(in the rows, 100 means zero)
Each path below is one point turned by a fixed rotation once a step. After each direction that follows a path, write how fast that rotation turns it, in deg/step (0 if it stays still).
Each turn is a multiple of 5 degrees from 10 to 175, or 0.
Each row of a path follows its step; steps can be skipped.
Path 1:
step 1: [103, 114, 105, 106, 91, 64, 68, 102, 110, 116, 101, 98, 96, 137, 113, 64, 113, 75, 92, 78, 101, 111, 116, 117, 96, 122, 73, 123, 114, 114]
step 2: [108, 73, 75, 115, 97, 98, 93, 151, 87, 109, 75, 88, 98, 116, 128, 108, 115, 89, 118, 80, 87, 107, 94, 113, 135, 96, 110, 96, 89, 71]
step 3: [131, 124, 95, 85, 70, 129, 128, 100, 58, 93, 109, 110, 107, 108, 110, 86, 106, 95, 106, 89, 134, 120, 64, 105, 108, 121, 98, 94, 92, 107]
step 4: [144, 87, 127, 114, 108, 100, 126, 102, 96, 105, 94, 93, 113, 126, 112, 94, 101, 90, 115, 128, 115, 76, 130, 73, 89, 82, 104, 92, 72, 117]
step 5: [118, 97, 116, 105, 120, 95, 99, 87, 123, 111, 81, 96, 126, 111, 71, 91, 155, 127, 116, 91, 90, 120, 75, 90, 81, 112, 103, 117, 107, 100]
step 6: [91, 94, 80, 159, 115, 106, 93, 90, 81, 132, 88, 112, 105, 93, 94, 95, 124, 73, 69, 117, 112, 84, 96, 115, 107, 119, 120, 105, 112, 102]
step 8: [115, 110, 126, 107, 56, 93, 123, 91, 90, 92, 96, 94, 122, 77, 123, 116, 119, 75, 77, 64, 94, 107, 128, 100, 99, 81, 101, 121, 97, 103]
step 9: [140, 102, 113, 71, 96, 121, 76, 99, 116, 118, 71, 85, 87, 95, 114, 49, 105, 92, 106, 89, 87, 87, 117, 126, 84, 102, 110, 98, 103, 85]
step 10: [115, 75, 89, 131, 104, 116, 101, 99, 97, 111, 72, 107, 93, 77, 130, 97, 90, 113, 122, 87, 83, 140, 83, 90, 102, 119, 129, 89, 87, 132]
step 11: [110, 94, 113, 99, 92, 112, 140, 94, 113, 99, 90, 75, 84, 105, 83, 96, 93, 79, 99, 124, 136, 106, 84, 101, 120, 122, 110, 90, 144, 129]
Speeds:
[96, 97, 88, 105, 102, 99, 99, 104, 104, 102, 106, 104, 105, 105, 91, 99, 103, 102, 108, 109, 95, 102, 109, 97, 92, 105, 110, 103, 122, 115] -> 65
[98, 115, 101, 102, 96, 100, 101, 88, 102, 112, 100, 101, 107, 98, 104, 95, 96, 79, 94, 106, 109, 93, 104, 101, 108, 106, 91, 97, 107, 108] -> 145
[92, 95, 100, 111, 110, 104, 86, 99, 97, 107, 106, 86, 93, 103, 108, 101, 101, 102, 97, 99, 103, 110, 91, 98, 114, 110, 106, 95, 107, 96] -> 85
[103, 91, 93, 107, 102, 100, 96, 90, 102, 101, 92, 93, 107, 102, 98, 108, 88, 97, 120, 91, 95, 101, 103, 92, 102, 100, 83, 103, 99, 99] -> 130
[89, 98, 98, 99, 115, 92, 105, 90, 98, 98, 92, 92, 96, 100, 86, 103, 106, 95, 98, 101, 107, 90, 89, 93, 94, 101, 107, 107, 91, 109] -> 55
Path 2:
step 0: [112, 106, 86, 91, 115, 93, 85, 51, 122, 101, 102, 89, 121, 129, 70, 75, 119, 65, 104, 101, 102, 88, 79, 101, 83, 67, 105, 100, 92, 108]
step 1: [146, 100, 94, 95, 88, 130, 78, 84, 101, 83, 132, 88, 100, 142, 119, 77, 113, 83, 63, 102, 117, 98, 103, 108, 98, 94, 93, 102, 82, 106]
step 2: [140, 86, 116, 107, 98, 102, 82, 108, 112, 133, 123, 106, 91, 96, 103, 86, 114, 117, 58, 79, 107, 96, 83, 77, 140, 101, 90, 120, 87, 111]
step 4: [90, 69, 128, 95, 111, 80, 94, 87, 129, 89, 114, 79, 71, 107, 59, 104, 125, 89, 118, 81, 80, 86, 93, 102, 85, 103, 141, 93, 92, 117]
step 5: [115, 92, 124, 80, 117, 131, 76, 99, 97, 71, 83, 88, 99, 118, 78, 117, 121, 62, 92, 82, 106, 116, 113, 127, 92, 76, 117, 89, 73, 110]
step 6: [131, 98, 76, 108, 103, 118, 69, 96, 91, 100, 98, 114, 88, 107, 56, 98, 98, 108, 89, 81, 109, 104, 127, 101, 116, 62, 92, 127, 65, 97]
step 7: [151, 99, 120, 129, 107, 93, 86, 96, 73, 92, 91, 106, 74, 91, 90, 72, 111, 138, 100, 122, 116, 84, 92, 122, 102, 91, 80, 114, 86, 88]
step 8: [113, 107, 125, 141, 90, 92, 114, 117, 144, 103, 103, 75, 78, 92, 89, 89, 109, 122, 114, 88, 103, 74, 73, 116, 93, 115, 99, 98, 66, 88]
step 9: [101, 97, 128, 99, 76, 88, 95, 131, 114, 85, 73, 73, 99, 97, 109, 101, 133, 65, 115, 69, 93, 65, 121, 118, 115, 105, 94, 86, 82, 101]
step 10: [72, 95, 119, 89, 92, 100, 76, 121, 101, 81, 109, 74, 113, 77, 49, 90, 86, 75, 92, 92, 103, 85, 139, 97, 119, 81, 87, 111, 87, 102]
Speeds:
[96, 103, 100, 101, 91, 119, 95, 101, 104, 98, 98, 101, 102, 101, 112, 109, 101, 95, 90, 89, 98, 94, 111, 107, 111, 96, 101, 110, 102, 111] -> 90
[93, 110, 93, 107, 113, 106, 88, 98, 99, 88, 96, 119, 101, 101, 97, 93, 104, 97, 103, 107, 94, 108, 99, 101, 94, 93, 102, 101, 93, 110] -> 60
[104, 103, 113, 104, 105, 117, 106, 103, 110, 99, 106, 101, 85, 98, 105, 95, 92, 94, 99, 100, 102, 113, 95, 100, 103, 103, 106, 86, 102, 95] -> 110
[102, 100, 105, 94, 106, 97, 95, 104, 93, 103, 112, 102, 92, 99, 94, 128, 102, 98, 102, 108, 92, 108, 102, 98, 101, 104, 107, 105, 101, 104] -> 45
[110, 97, 95, 96, 112, 110, 103, 99, 96, 97, 97, 88, 108, 107, 94, 101, 90, 87, 100, 104, 100, 96, 111, 87, 95, 86, 103, 101, 103, 95] -> 70
Path 3:
step 0: [82, 82, 108, 107, 75, 132, 96, 142, 100, 100, 82, 97, 118, 84, 55, 121, 100, 127, 113, 123, 65, 116, 112, 118, 81, 98, 122, 70, 96, 106]
step 1: [87, 99, 103, 103, 139, 103, 73, 85, 112, 84, 66, 132, 100, 115, 83, 73, 59, 108, 90, 114, 81, 109, 110, 108, 83, 132, 96, 57, 93, 123]
step 2: [101, 107, 146, 129, 116, 84, 95, 76, 130, 100, 120, 74, 80, 98, 124, 67, 83, 81, 130, 74, 95, 106, 102, 92, 111, 113, 88, 75, 66, 108]
step 3: [85, 80, 103, 130, 76, 95, 138, 135, 95, 103, 144, 84, 77, 111, 91, 90, 99, 104, 114, 108, 128, 108, 107, 88, 142, 77, 102, 73, 99, 113]
step 4: [82, 78, 89, 87, 85, 129, 140, 109, 52, 95, 96, 151, 93, 74, 83, 92, 73, 102, 106, 118, 101, 103, 102, 78, 97, 94, 112, 83, 84, 80]
step 5: [104, 91, 124, 70, 93, 110, 102, 92, 118, 32, 79, 104, 115, 52, 86, 107, 87, 97, 105, 90, 76, 106, 92, 119, 87, 117, 116, 80, 80, 97]
step 6: [88, 104, 101, 146, 104, 97, 74, 112, 110, 53, 107, 76, 120, 107, 110, 83, 102, 122, 74, 92, 111, 119, 112, 121, 114, 150, 94, 82, 82, 120]
step 8: [104, 68, 130, 97, 77, 103, 98, 106, 98, 107, 88, 108, 85, 110, 57, 94, 77, 89, 128, 106, 104, 110, 106, 91, 80, 50, 106, 51, 107, 121]
step 9: [78, 93, 109, 100, 98, 109, 140, 78, 111, 82, 83, 128, 94, 88, 88, 62, 73, 72, 73, 99, 110, 67, 132, 115, 106, 103, 102, 77, 75, 123]
step 11: [121, 84, 105, 135, 91, 123, 98, 142, 88, 67, 112, 111, 96, 106, 92, 121, 102, 149, 133, 97, 108, 139, 112, 91, 128, 115, 114, 90, 97, 88]
Speeds:
[103, 107, 91, 91, 101, 89, 96, 103, 99, 90, 100, 85, 93, 100, 91, 114, 105, 96, 106, 106, 95, 102, 99, 103, 109, 90, 99, 88, 97, 108] -> 140
[95, 116, 95, 111, 110, 98, 102, 100, 114, 92, 98, 108, 112, 95, 97, 107, 98, 97, 113, 97, 103, 104, 100, 93, 101, 106, 90, 100, 108, 101] -> 80
[104, 99, 105, 117, 111, 100, 98, 105, 90, 91, 113, 94, 98, 102, 111, 99, 109, 109, 108, 105, 99, 86, 99, 95, 101, 92, 99, 105, 101, 103] -> 90
[80, 103, 111, 93, 105, 100, 102, 85, 102, 88, 100, 107, 98, 104, 99, 105, 99, 107, 95, 109, 95, 100, 103, 106, 88, 89, 98, 104, 99, 102] -> 90
[95, 96, 94, 93, 96, 99, 93, 101, 110, 99, 108, 103, 90, 115, 94, 93, 112, 103, 109, 93, 105, 98, 96, 89, 89, 107, 91, 100, 90, 103] -> 70
[97, 93, 108, 101, 107, 101, 93, 99, 109, 111, 103, 96, 95, 106, 100, 106, 94, 85, 100, 109, 96, 91, 121, 90, 102, 102, 98, 95, 106, 102] -> 55
Path 4:
step 0: [124, 125, 112, 82, 78, 104, 77, 96, 107, 100, 89, 79, 119, 93, 88, 53, 110, 59, 93, 101, 98, 81, 82, 125, 115, 82, 75, 100, 68, 101]
step 1: [125, 145, 59, 81, 95, 136, 129, 88, 106, 112, 119, 78, 100, 108, 97, 122, 78, 100, 93, 113, 94, 102, 100, 74, 63, 91, 99, 87, 100, 106]
step 3: [69, 85, 113, 97, 99, 111, 101, 108, 112, 120, 92, 67, 88, 112, 57, 63, 80, 118, 93, 76, 78, 77, 76, 117, 128, 81, 103, 94, 114, 84]
step 4: [104, 98, 85, 104, 119, 93, 120, 79, 86, 126, 102, 46, 82, 88, 134, 100, 111, 125, 99, 73, 107, 91, 107, 89, 74, 140, 125, 97, 88, 103]
step 5: [108, 98, 125, 96, 70, 123, 93, 128, 118, 94, 58, 108, 98, 91, 162, 105, 105, 97, 121, 104, 121, 101, 102, 103, 124, 118, 87, 87, 99, 92]
step 6: [106, 95, 97, 73, 119, 117, 111, 112, 146, 98, 94, 95, 93, 101, 66, 92, 88, 111, 110, 98, 100, 135, 106, 55, 134, 81, 98, 137, 99, 85]
step 8: [98, 128, 113, 144, 73, 140, 81, 92, 90, 108, 115, 121, 116, 120, 118, 76, 111, 119, 99, 88, 123, 90, 88, 110, 117, 77, 65, 96, 113, 96]
step 9: [107, 100, 81, 99, 136, 87, 115, 116, 127, 87, 132, 86, 123, 100, 92, 115, 102, 124, 108, 94, 142, 70, 117, 80, 89, 62, 107, 92, 85, 79]
step 10: [92, 85, 92, 96, 90, 66, 110, 112, 127, 99, 82, 96, 136, 86, 93, 128, 134, 101, 98, 104, 80, 107, 101, 138, 83, 129, 77, 75, 132, 97]
step 11: [117, 92, 101, 118, 88, 107, 77, 90, 119, 129, 123, 126, 62, 106, 79, 65, 104, 120, 105, 101, 93, 119, 110, 88, 110, 116, 106, 67, 138, 90]
Speeds:
[99, 103, 97, 97, 107, 104, 95, 94, 111, 84, 100, 90, 103, 90, 91, 98, 105, 99, 91, 87, 88, 101, 107, 112, 104, 103, 103, 101, 98, 110] -> 110
[102, 108, 100, 104, 97, 101, 108, 89, 101, 91, 104, 105, 118, 103, 93, 91, 102, 96, 99, 107, 107, 103, 105, 100, 88, 87, 86, 101, 95, 100] -> 45
[97, 111, 114, 100, 110, 102, 101, 105, 101, 103, 92, 113, 108, 89, 105, 98, 102, 94, 94, 98, 103, 103, 88, 112, 91, 108, 106, 102, 106, 93] -> 135
[90, 96, 105, 104, 87, 94, 107, 94, 102, 98, 107, 107, 96, 105, 92, 99, 83, 97, 93, 92, 105, 112, 97, 100, 102, 103, 108, 105, 112, 110] -> 80
[90, 118, 103, 104, 101, 113, 110, 104, 102, 104, 102, 99, 89, 101, 89, 101, 105, 108, 107, 104, 90, 102, 94, 98, 106, 99, 88, 99, 109, 102] -> 145
[101, 108, 113, 93, 103, 88, 95, 105, 102, 106, 86, 102, 104, 107, 90, 101, 102, 100, 107, 86, 100, 91, 103, 89, 96, 92, 102, 100, 100, 113] -> 115
[91, 91, 108, 107, 100, 100, 108, 96, 104, 114, 100, 97, 97, 86, 102, 104, 99, 99, 91, 102, 100, 87, 118, 103, 97, 91, 96, 98, 109, 98] -> 55
